128 stands for zero in the data rows.
Some points:
159:66:110:136:98:135:133:130:163:68:106:103:149:154:163:146:134:109:127:128:101:162:116:141:145:119:118:139:149:155:142:181
130:80:144:156:73:162:105:146:116:121:85:158:112:113:65:127:135:151:102:124:151:129:126:158:124:110:132:113:145:189:157:151
111:116:108:118:163:116:164:100:166:113:134:112:104:158:130:166:129:151:120:84:151:141:129:158:97:101:157:125:132:132:101:157
143:153:129:123:137:106:145:191:105:110:125:128:124:101:120:111:120:188:108:141:98:176:175:135:144:125:152:125:136:115:155:121
118:108:120:140:147:103:111:140:119:93:106:98:118:86:130:129:165:117:160:97:141:154:128:159:167:179:86:148:106:97:139:122
146:138:124:148:124:81:95:135:80:122:135:120:162:117:140:117:122:148:155:117:149:130:125:165:139:81:120:114:114:172:105:131
124:125:130:91:130:101:128:122:125:133:151:112:134:144:118:112:152:109:173:150:108:95:129:100:111:119:164:94:144:164:158:131
87:176:125:139:56:124:149:137:129:102:105:156:171:110:105:121:123:110:120:140:129:161:136:113:139:135:105:102:89:110:112:98
128:133:68:143:71:109:139:119:113:153:120:114:120:176:178:130:152:128:146:152:138:156:158:109:111:146:136:108:152:92:91:168
184:124:117:142:105:158:132:153:124:128:89:138:133:131:91:151:184:134:159:142:151:102:96:119:69:138:160:172:125:123:162:147
121:109:134:141:139:134:144:125:100:105:96:139:117:175:104:110:158:188:127:112:138:132:99:97:141:117:112:139:167:115:128:73
138:117:124:164:153:192:159:126:76:125:145:151:117:169:139:145:98:103:135:148:148:137:153:138:123:80:133:107:99:110:174:106
96:154:99:90:128:153:120:139:148:129:136:116:98:102:143:127:110:146:91:114:100:142:136:142:105:125:74:120:104:117:160:127
115:132:113:195:170:124:129:105:145:132:166:110:148:158:127:139:192:142:126:131:124:122:143:95:125:140:94:140:85:96:139:141
145:123:181:116:157:137:147:98:133:118:81:118:113:126:167:120:148:116:151:101:121:148:139:144:152:104:133:137:138:128:129:119
135:102:94:118:135:120:127:89:129:146:153:107:166:59:149:153:144:94:153:136:100:132:103:126:125:98:127:112:168:112:107:98
135:87:140:137:106:102:180:123:136:114:121:128:100:140:141:61:70:100:171:115:124:114:145:132:72:117:99:113:109:142:149:141
161:122:108:139:143:149:108:145:128:153:105:121:154:126:120:130:167:110:115:90:132:135:183:143:121:147:157:109:183:134:97:114
159:148:103:134:154:96:166:130:122:148:164:147:105:132:88:122:137:120:126:111:95:114:155:138:142:87:147:149:133:128:105:154
130:109:138:138:142:157:132:138:160:124:110:136:144:119:134:128:125:169:126:143:117:122:143:130:95:123:129:144:111:154:104:127
153:158:93:143:103:123:124:156:166:126:111:155:103:122:154:123:125:140:101:108:133:153:130:145:114:142:139:110:159:170:153:105
111:154:160:148:121:125:133:139:133:153:110:130:144:141:87:141:134:134:134:79:120:102:113:75:133:71:121:139:88:123:121:98
82:119:125:158:103:148:111:151:172:128:96:106:99:138:102:90:107:108:160:119:86:108:127:136:128:106:105:147:138:103:108:141
134:138:132:139:130:141:128:109:94:103:110:102:76:109:118:118:88:118:168:138:117:130:129:113:123:192:170:97:134:125:95:131
116:92:139:54:141:123:143:115:78:113:135:127:140:116:90:153:88:120:102:133:152:122:147:101:120:143:90:150:128:118:107:125
130:139:141:98:149:162:125:154:157:156:109:110:107:140:158:117:152:160:140:140:143:109:102:170:178:161:131:67:104:125:116:92
126:137:122:124:136:135:98:149:91:144:99:88:136:172:135:111:158:121:134:123:91:152:152:140:113:150:95:149:133:110:163:122
162:100:149:89:128:131:62:120:129:112:113:130:152:156:138:126:107:127:141:116:134:127:111:132:116:98:121:125:107:108:108:106
111:149:117:123:121:112:122:105:137:107:148:170:146:135:140:162:160:107:155:123:144:129:156:78:154:136:107:110:73:160:153:119
141:126:109:154:134:151:155:107:124:154:149:121:104:101:126:124:163:109:125:113:131:160:104:126:129:131:144:131:142:103:171:127
109:142:91:128:88:142:153:94:75:118:157:159:125:124:150:162:114:150:130:155:82:114:117:158:155:104:127:154:142:124:113:133
124:156:138:102:123:124:146:111:155:114:80:103:90:119:106:152:147:135:146:170:192:102:142:155:117:101:94:156:122:103:135:112
102:148:78:147:134:141:85:136:112:158:107:192:89:154:162:135:118:142:166:123:139:106:101:115:108:129:125:143:145:133:109:112
95:92:107:116:114:121:135:198:127:135:140:124:118:130:162:142:122:139:125:150:158:108:103:138:167:140:131:111:129:115:164:165
80:114:146:118:91:84:120:125:174:139:123:129:118:138:165:126:129:138:80:138:108:132:87:128:95:100:125:122:136:102:116:130
104:145:109:105:127:126:151:69:101:110:128:120:147:112:136:112:152:148:116:93:132:101:145:121:109:135:105:149:176:180:121:85
166:161:150:134:140:134:106:100:147:89:145:123:106:153:137:115:137:141:112:139:123:145:103:158:109:124:142:131:119:147:99:137
178:184:187:133:143:112:169:116:144:173:75:124:124:134:139:123:126:115:154:145:89:142:127:122:103:139:69:110:163:132:145:159
104:136:152:139:126:155:121:126:119:127:136:123:162:159:152:152:93:124:120:118:119:140:69:132:115:130:106:114:121:124:151:89
94:165:144:89:104:132:93:128:109:123:131:81:146:157:102:130:143:170:121:135:136:118:161:142:103:121:153:104:121:125:114:156
136:98:144:161:126:151:111:156:153:73:145:99:145:88:129:167:114:100:122:137:161:104:148:119:74:144:140:116:130:138:120:111
158:143:120:111:112:144:81:140:166:116:145:150:143:115:127:146:87:107:140:140:151:144:156:82:155:110:109:156:169:99:147:112
96:129:146:127:112:141:87:111:128:141:147:120:121:93:110:112:142:199:151:113:117:71:164:96:139:116:135:97:132:135:177:138
102:168:136:117:127:137:119:170:126:112:90:138:164:124:127:175:126:118:105:129:80:129:123:109:128:138:192:194:87:129:136:123
150:158:135:130:94:111:154:141:154:158:144:115:133:116:117:153:106:123:164:106:140:140:115:143:164:187:113:174:141:186:135:101
87:132:112:166:176:90:139:142:137:100:109:84:139:143:117:150:104:138:86:126:126:109:134:105:167:110:146:130:151:151:169:148
84:112:144:144:133:46:110:117:111:103:141:167:151:152:131:132:134:109:151:112:150:116:122:150:95:192:142:125:143:103:135:106
131:125:97:113:114:141:105:128:125:164:158:108:165:121:112:105:117:114:133:138:145:123:95:138:153:127:107:115:129:128:129:138
135:111:116:113:139:135:131:140:162:115:153:147:125:130:90:131:153:129:146:151:169:138:143:165:146:98:152:130:122:126:127:143
131:126:142:111:110:121:93:75:121:110:142:118:146:130:126:91:127:149:134:146:124:157:116:91:184:102:158:145:110:123:124:146
125:124:91:149:160:166:128:116:140:127:125:144:138:108:129:145:130:159:117:132:100:134:161:141:135:126:112:96:92:149:126:131
110:127:146:108:105:150:128:115:98:140:121:153:98:121:86:132:149:84:92:58:102:151:80:156:149:154:142:115:159:117:115:142
142:156:107:162:72:155:141:141:126:133:134:105:102:152:121:113:137:106:138:117:158:94:120:135:172:123:131:144:92:138:100:100
133:92:113:110:122:133:128:150:107:175:137:100:116:114:107:141:122:108:159:92:147:171:159:123:110:119:113:153:103:94:96:158
104:123:132:160:161:83:79:99:153:166:143:114:134:111:115:95:142:127:144:159:134:152:92:162:121:153:135:155:109:171:131:134
131:90:154:141:138:147:153:171:136:163:144:133:158:123:114:158:151:153:145:170:79:91:121:156:145:113:78:120:154:139:74:146
136:90:116:121:120:109:145:100:152:83:83:167:144:123:109:125:125:126:153:159:102:101:99:143:152:164:123:143:131:103:90:139
132:127:85:74:145:124:162:128:106:123:91:129:181:124:172:101:145:103:100:120:144:107:128:172:119:106:130:121:70:139:144:106
155:142:118:109:152:84:126:147:148:145:138:150:102:113:115:102:124:120:67:127:163:121:98:83:148:94:136:132:131:128:114:128
140:119:148:110:106:111:102:125:114:122:165:142:91:146:116:150:124:140:112:148:97:136:134:137:92:168:129:115:106:104:154:125
153:115:131:127:152:93:108:163:129:113:167:186:98:84:128:121:140:121:143:96:107:118:111:133:91:98:105:131:116:110:142:123
106:147:161:156:126:113:147:103:105:165:134:125:164:101:104:152:105:143:117:134:141:131:113:196:108:108:146:126:129:100:135:125
95:122:146:133:129:132:151:129:110:134:101:140:138:112:171:103:163:84:137:116:124:111:100:92:138:106:130:119:142:144:151:191
107:106:135:145:122:142:147:81:146:151:119:145:129:133:131:93:73:111:138:98:120:127:175:133:137:167:142:152:127:133:138:164
99:111:153:133:142:106:94:114:134:149:116:111:115:126:119:166:125:90:96:161:144:133:149:71:156:142:100:92:156:139:111:94
186:113:139:175:149:132:125:104:121:96:148:126:148:124:159:149:112:176:101:106:126:121:108:101:125:141:140:105:120:99:98:114
152:134:124:116:139:140:152:111:109:116:119:120:77:97:90:135:121:112:150:143:102:131:99:129:151:132:150:91:125:109:149:130
117:92:166:148:116:151:168:130:108:143:138:135:165:109:132:53:134:151:117:155:145:190:144:102:119:120:123:148:162:120:129:98
170:165:123:151:130:101:127:135:85:122:127:121:146:146:89:131:93:149:78:110:171:89:88:121:139:148:78:99:121:116:143:183
122:78:90:94:176:111:151:131:131:185:100:158:126:152:104:131:109:173:118:157:143:126:122:105:112:167:151:143:124:127:141:95
101:110:169:131:139:145:146:153:120:105:185:125:64:134:162:110:160:112:88:145:152:88:113:115:142:121:142:169:133:133:109:113
141:151:129:111:145:139:104:144:129:113:166:104:160:158:124:90:79:138:156:121:117:90:140:148:142:126:148:151:166:106:121:121
94:167:152:138:165:170:86:112:124:147:129:163:122:97:173:140:112:109:128:144:176:142:143:143:120:129:127:138:155:115:116:173
136:155:118:130:138:134:152:93:149:111:115:140:138:130:134:129:99:134:112:165:137:116:126:141:141:139:145:123:116:123:138:99
106:149:118:104:165:175:145:152:122:119:173:97:128:141:152:136:90:150:158:98:128:156:73:89:107:159:127:148:122:166:131:142
98:139:122:129:141:108:154:154:138:115:139:124:133:145:78:169:106:95:167:146:118:186:100:99:110:95:148:83:143:160:107:113
100:160:89:148:159:138:132:149:135:96:122:113:136:100:103:57:134:70:103:140:110:114:131:139:84:135:139:110:146:105:103:119
128:101:142:150:100:97:141:126:119:153:142:115:125:136:179:141:123:123:125:134:135:133:151:139:156:111:171:136:135:105:152:106
131:153:170:111:153:134:119:155:142:126:156:178:170:139:125:98:130:118:133:142:140:144:121:146:144:142:152:139:128:129:137:159
145:108:149:126:148:124:133:152:100:140:80:137:125:120:170:104:122:99:141:107:126:118:168:91:144:172:146:91:103:134:63:157
105:136:131:130:146:88:110:136:113:111:118:131:77:109:132:147:121:164:142:128:119:164:166:153:150:87:114:134:127:146:101:115
164:138:125:120:121:128:85:132:76:129:114:100:107:139:155:134:132:99:86:174:128:136:110:124:116:111:98:150:119:178:115:119
139:98:154:113:87:137:134:128:147:162:150:116:146:96:158:162:125:175:104:87:138:110:119:119:112:137:143:121:107:125:120:146
154:135:163:129:101:116:152:151:127:132:188:127:125:138:142:146:143:97:100:152:89:78:181:151:122:162:128:147:109:149:131:100
131:110:122:93:109:154:131:119:177:127:195:146:125:158:97:109:149:120:109:111:119:179:139:132:145:135:108:110:109:131:113:105
136:104:129:131:143:143:84:98:136:151:108:151:128:172:98:142:116:68:98:114:106:111:170:152:156:129:118:127:150:129:152:142
163:120:109:130:116:138:115:94:136:172:101:100:102:96:120:110:125:135:102:149:107:132:112:91:111:133:167:147:70:138:126:146
169:137:110:108:107:107:125:117:156:127:108:99:124:116:146:130:113:132:137:101:128:102:128:114:135:106:146:124:157:91:182:105
136:170:123:97:115:140:159:115:145:91:143:146:134:126:134:125:152:153:128:145:159:121:140:93:97:143:100:129:144:115:116:170
Along one direction, these points spread out more than along any other. For each point below, how far along it does it lie, from 0 to 99? 50 is the average, and the first point above lies past it. One standard deviation of the points above along it is 16.
142:156:107:162:72:155:141:141:126:133:134:105:102:152:121:113:137:106:138:117:158:94:120:135:172:123:131:144:92:138:100:100 --> 47
125:124:91:149:160:166:128:116:140:127:125:144:138:108:129:145:130:159:117:132:100:134:161:141:135:126:112:96:92:149:126:131 --> 42
141:151:129:111:145:139:104:144:129:113:166:104:160:158:124:90:79:138:156:121:117:90:140:148:142:126:148:151:166:106:121:121 --> 45
121:109:134:141:139:134:144:125:100:105:96:139:117:175:104:110:158:188:127:112:138:132:99:97:141:117:112:139:167:115:128:73 --> 36
136:104:129:131:143:143:84:98:136:151:108:151:128:172:98:142:116:68:98:114:106:111:170:152:156:129:118:127:150:129:152:142 --> 72
155:142:118:109:152:84:126:147:148:145:138:150:102:113:115:102:124:120:67:127:163:121:98:83:148:94:136:132:131:128:114:128 --> 29
106:149:118:104:165:175:145:152:122:119:173:97:128:141:152:136:90:150:158:98:128:156:73:89:107:159:127:148:122:166:131:142 --> 35
135:111:116:113:139:135:131:140:162:115:153:147:125:130:90:131:153:129:146:151:169:138:143:165:146:98:152:130:122:126:127:143 --> 41
115:132:113:195:170:124:129:105:145:132:166:110:148:158:127:139:192:142:126:131:124:122:143:95:125:140:94:140:85:96:139:141 --> 35
94:167:152:138:165:170:86:112:124:147:129:163:122:97:173:140:112:109:128:144:176:142:143:143:120:129:127:138:155:115:116:173 --> 57
170:165:123:151:130:101:127:135:85:122:127:121:146:146:89:131:93:149:78:110:171:89:88:121:139:148:78:99:121:116:143:183 --> 30
104:145:109:105:127:126:151:69:101:110:128:120:147:112:136:112:152:148:116:93:132:101:145:121:109:135:105:149:176:180:121:85 --> 45
159:66:110:136:98:135:133:130:163:68:106:103:149:154:163:146:134:109:127:128:101:162:116:141:145:119:118:139:149:155:142:181 --> 74
105:136:131:130:146:88:110:136:113:111:118:131:77:109:132:147:121:164:142:128:119:164:166:153:150:87:114:134:127:146:101:115 --> 42
